(in the rows, 100 means zero)
Each path below is one point turned by a fixed rotation once a step. After each direction that follows a path, write how fast that rotation turns it, in degrees a step (0 if it stays still).
Each turn is a multiple of 5 degrees from 10 to 175, or 0.
Each row of a path follows its step; steps can be skipped.
Path 1:
step 0: [ 64, 107,  87,  85, 111,  88, 105, 113, 120, 105,  95, 103, 102, 110, 105,
  95,  99, 113,  86, 101,  84,  97, 102,  89, 102,  94, 102,  79,  90,  58,
  88,  88,  95,  88,  78, 107, 112, 118, 108,  87,  90,  91, 107, 112,  95]
step 1: [111,  93,  98,  84, 103,  91, 125,  92,  88, 105,  85,  93,  95, 110, 100,
 107, 100,  99, 109, 104, 123, 103, 107,  76,  90,  94, 137,  94,  84,  93,
  91, 115,  93, 104,  99, 112, 105,  88, 113, 104, 122, 111, 139,  97,  97]
step 5: [ 57,  74, 101, 113, 112, 111, 103, 123,  97,  99,  95, 112,  90, 108, 110,
  91,  95,  91,  80,  97,  97,  87,  90,  82, 100, 107, 108,  96, 111,  81,
  91,  92, 107,  84, 106,  98, 100, 110, 118,  87,  91, 102,  99,  70,  92]
step 15: [ 96,  93, 113,  90, 134, 118, 127, 108, 112,  95, 110,  97, 109,  95, 102,
 102, 106, 101,  99,  94,  97, 112, 113,  73, 101,  80, 120, 102,  97,  99,
  83,  94, 107, 122,  91,  99,  88, 122, 102,  82, 101, 110, 115,  68,  90]
step 18: [ 91,  93, 113,  59, 106,  97, 123, 124, 100, 101,  83, 102,  95, 114, 103,
 104, 120, 112,  83,  88, 112, 107, 101, 102,  99,  83,  97, 102,  93,  90,
  98,  86, 112,  90,  82, 112, 113, 127, 110,  80, 102, 103,  97,  99,  79]
step 20: [107,  77, 112,  98, 112,  84, 120,  99,  93,  83, 122,  82, 111, 113, 114,
 100, 100, 116, 100,  66,  94,  81, 105,  96,  97,  88, 121, 103, 103,  82,
  87,  94,  84, 102,  79, 114,  87, 114, 117,  87,  91, 107, 109, 100, 102]
step 23: [ 79,  90, 116, 102, 114, 102, 136, 113,  96,  92, 107,  95, 104, 110, 112,
 108,  88, 102,  90,  99,  98, 113, 109,  88,  96, 123, 123,  96,  95,  96,
  93,  90, 108,  66, 102, 127, 105, 112, 120,  80, 108,  93, 102, 101,  95]
step 31: [ 95,  86,  92,  87,  96,  81, 125, 102,  98,  99,  95,  87, 101, 120, 128,
 106,  86, 120,  96,  86, 110,  95, 121, 103, 105, 104, 117,  87,  91,  74,
  85, 120,  89,  91,  93,  87, 100, 122, 106, 104, 111, 118, 123, 106, 107]
step 32: [122, 104,  87,  80, 109,  79,  98, 104,  94,  99,  94,  99,  95, 117,  86,
  99, 108, 112, 107,  88,  95,  87,  83,  75,  72,  77, 120,  98,  92,  93,
 125,  85, 114,  96,  97,  99,  93, 101, 111,  80,  93,  93, 126,  95,  92]
step 35: [ 95,  84, 105, 110,  93, 110, 101,  98,  83,  85,  89,  91, 103, 106,  98,
  86, 110, 116,  81,  93,  92, 111,  91,  63,  84, 111, 106,  88, 101,  86,
 111,  91, 120,  92, 101,  89,  82,  93, 125,  81,  92,  98,  98,  69,  83]
Speeds:
[ 89,  98, 101, 101,  97, 100, 103, 107, 104,  99, 103, 105, 100,  97,  95,
  98,  96, 102, 104,  96,  94,  99,  98, 100, 104, 104,  97, 102, 101,  95,
 105, 104,  99, 103,  92,  98,  99,  93, 103, 108,  98, 102, 103, 106, 109]	130
[ 97,  95,  99,  96, 105, 103,  98, 102,  95, 104, 101, 101,  99,  95, 101,
  96, 109, 101,  98,  98, 108,  95,  97, 104, 107, 101,  91, 102,  99, 106,
  97, 101, 100, 107,  96,  96, 103, 103, 108, 101,  97, 104,  93, 100,  96]	35
[ 96,  96,  95, 108, 100, 102, 102,  94, 100, 108,  94, 100, 101, 102, 103,
  91,  94,  93,  94, 101, 102, 105,  98,  98, 104, 100, 100,  94,  98,  98,
  97, 107,  98,  98,  97,  91,  96, 100,  97, 101, 100,  96, 101,  95, 101]	155
[ 99, 110, 100,  97,  95, 101, 102, 101, 108, 106, 101, 104,  95,  99,  92,
 100, 103, 103, 100, 100,  98, 109,  96, 100,  98,  92,  97,  98,  93,  99,
 100, 101,  99, 104,  97,  97, 101, 103, 100,  98,  93,  97, 102, 102,  90]	100
[107, 101, 100, 105, 107,  99, 100, 102, 102, 106, 104,  95,  97,  96, 104,
  95, 101,  98, 112,  95,  97,  98, 101, 103,  98,  93, 107, 105,  97, 104,
 103, 100,  99, 102,  99,  92,  96, 103,  99,  96,  96, 102, 103, 101, 107]	60
[ 94,  98,  91, 101,  99, 105, 108,  96, 100, 100, 106,  91, 106, 103,  98,
 105,  94, 103, 107,  96, 105,  99, 102, 105, 102,  96,  94,  99,  96, 101,
  94,  97, 100, 100, 103, 102, 101,  93, 100,  95, 101,  99, 103, 104,  98]	130
